In the rows, 128 means zero.
M: rows in several groups, each row roughly a mix of its group's directions:
M (95 x 10):
[[131  73 123 141 127  87 119 133 107 126]
 [107 137 141 162 132  84  96 121 107 122]
 [115 165 120 154 143 161 135 133 128  86]
 [166 123 103  91 150 119 128 145 128 161]
 [152  74 137 132 106  99 119 132 108 121]
 [128 123 164 105 123 113 106  96 169 119]
 [156 176 143 134 133 131 117 148 165 116]
 [ 85 140 118 127 112 167 160 136 118 145]
 [162 116 123 106 120  90 107 163 107 135]
 [137 132 110 131 164  76 138 154 120 117]
 [134 165 119 130 122 185 150 125 140 128]
 [154 115 141  97 132 165  89 110 141 124]
 [113 161 132 122 130 174 131  90 147 116]
 [118 101 148 113 106 159 134  92  97 142]
 [151 171 114  96 128 166 129 146 125 134]
 [107  90 115 124 122 113 122 113  85 159]
 [136 153 128 147 143 119 117 161 128  74]
 [166 107 140 132 122 120  95 145 101 162]
 [121 129 132 160 152  80 128 160 122 148]
 [143 132 113 116 104 155 154 132 110  78]
 [138 151  82 114 143 134 145 135 104  92]
 [155 158 116  87 129 136 143 114 105 158]
 [102 145 108 139 137 133 108 125  69 128]
 [129 123 163  99 140 142 122 110 177 144]
 [148 106 100 159 117 103 132 170 128 110]
 [166 109 139 124 157  94  97 117 115 144]
 [133 118 130 131 116 151 132  79 138  83]
 [142 156 157 111 136 136  96  96 161 124]
 [154 163 125 137 125 156 141 161 145  95]
 [117 168 119  96 138 141 130  91 149 104]
 [165 145 155 111 152 109  90 112 124 137]
 [102  83 112 130 120 132 140 112  91 153]
 [ 99 105 107 123 138 165 164 140 114 106]
 [135 155 150 120 117 147 152 124 180 114]
 [103 107 139 154  91 100 109 111 104 142]
 [149 161 156 112 143 123  88 118 156 141]
 [104  79 147 116  87 128 139 120 125 135]
 [132 102 128 150 131 118 148 162 141  79]
 [131 134 120 133 138  97  93 123  75 115]
 [132 127 152 121 106 159 102 100 164 152]
 [113 161 130 127 142 165 120  95 165 132]
 [ 96 130 133 143 114  78 125 111  96 132]
 [124  83 105 147 122 114 144 156  99 147]
 [121 151 113 175 134 131 160 163 129 119]
 [133 108 115 103 119 108 107 118  86 165]
 [134 140 123  93 114 165 140 102 133 167]
 [162 147 122 142 155 140 117 137 160  89]
 [141 114 107 143 131  92 102 147  86 144]
 [153 157 127 133 143 128 121 166 145  85]
 [156 165 116 114 166 157 127 141 146 115]
 [160 137 113 125 142 134 103 143 126 183]
 [154 104 146 112 130  82 121 136  91 122]
 [157 136 137 129 122 124 141 162 159  83]
 [150 113 137 101 149 132  77 118 154 137]
 [162 115 116 129 165 122 125 175 111 128]
 [152 153 120 124 166 152 107 107 163 128]
 [158 116 119 136 154  78 112 154 121 134]
 [156 135 121 180 113 117 107 136 106 150]
 [120 152  96 153 112 143 151 165 132 102]
 [ 87 119 138 113 121 136 141  76 128 147]
 [139  75 117 142 125  86 128 147 128 126]
 [115  99 101 144 120 128 159 156  89 138]
 [ 82 154 136 111 119 144 151 115 160 114]
 [121 169 135 121 131 180 125  99 130 132]
 [153 102 109 149 114 129 142 125  93  87]
 [146 133 122  78 140 121 104 103 147 156]
 [125 106 155  93 128 116  92  94 141 142]
 [123  99 150 131 120  67 113 131 129 128]
 [121  70 120 114 116 102 127 135 150 147]
 [108 174 101 136 153 159 150 128 127 126]
 [ 89 125 124 140 120 126 168 127 162  98]
 [123 184 131 147 132 161 145 122 140 110]
 [140 123 145 103 146  93  93 116 123 165]
 [116 139 132 155 132 135 148 161 137  75]
 [143 121 137  98 156 147  90 117 162 111]
 [152 120 114 134 109 111 124 143  91  80]
 [135 160 112 148 130 167 154 143 114  95]
 [101 162 139 111 117 173 139 123 109 151]
 [145 108 130  78 114 139 149 116 139 162]
 [138 141 130 110 118 116 158 125 134 188]
 [ 84 109 136 107 115 134 167 107 108 122]
 [ 91 137  97 118 122  90 148 108 150 119]
 [156 127 103  95 145 107 149 147 117 164]
 [119  96 119 162 144  99 103  98 107 121]
 [135 142 137 120 118 115  82  96  91 143]
 [132 167 115 141 145 175 120 102 145 126]
 [120 156 106 149 163 139  94 134  95 137]
 [159 153  95 147 147 157 127 161 131 120]
 [114 110 150 121  99 157 115  93 164 131]
 [141  82 113 100 109 135 162 142 107 131]
 [111 103 134 122 123  92 106  96 104 160]
 [106 121 174 138 105 145 121 102 160 137]
 [127 170 153 126 134 166 148 115 159 128]
 [120 162 116 141 133 185 151 134 133 119]
 [133 123 113 113  98 138 125  89  82 142]]

which group is each row in? (one row of each group first):
[143 137 147 156 124 136 148 142 179 103] : A
[101 113 138 113 102 141 163 108 169 129] : H
[167 117 129 134 123  85 115 159 108 108] : B

[ 99 161 117 125 158 164 143 105 134 148] : B
[139 141 162 109 130 149  95  88 143 144] : B
[148 183 115 144 133 157 115 139 140 111] : B
[121  94 112 141 147  99 112 139  94  96] : A
[158 101 103 152 144  90 125 154 114 119] : B
[138  84 152 121  95 143 119 101 103 134] : B
[141 182 114 123 125 160 122 134 108 102] : A
[128 163 118 125 158 162 110  88 141 129] : A
[142 127 110 128 148 115 162 164  86 118] : H
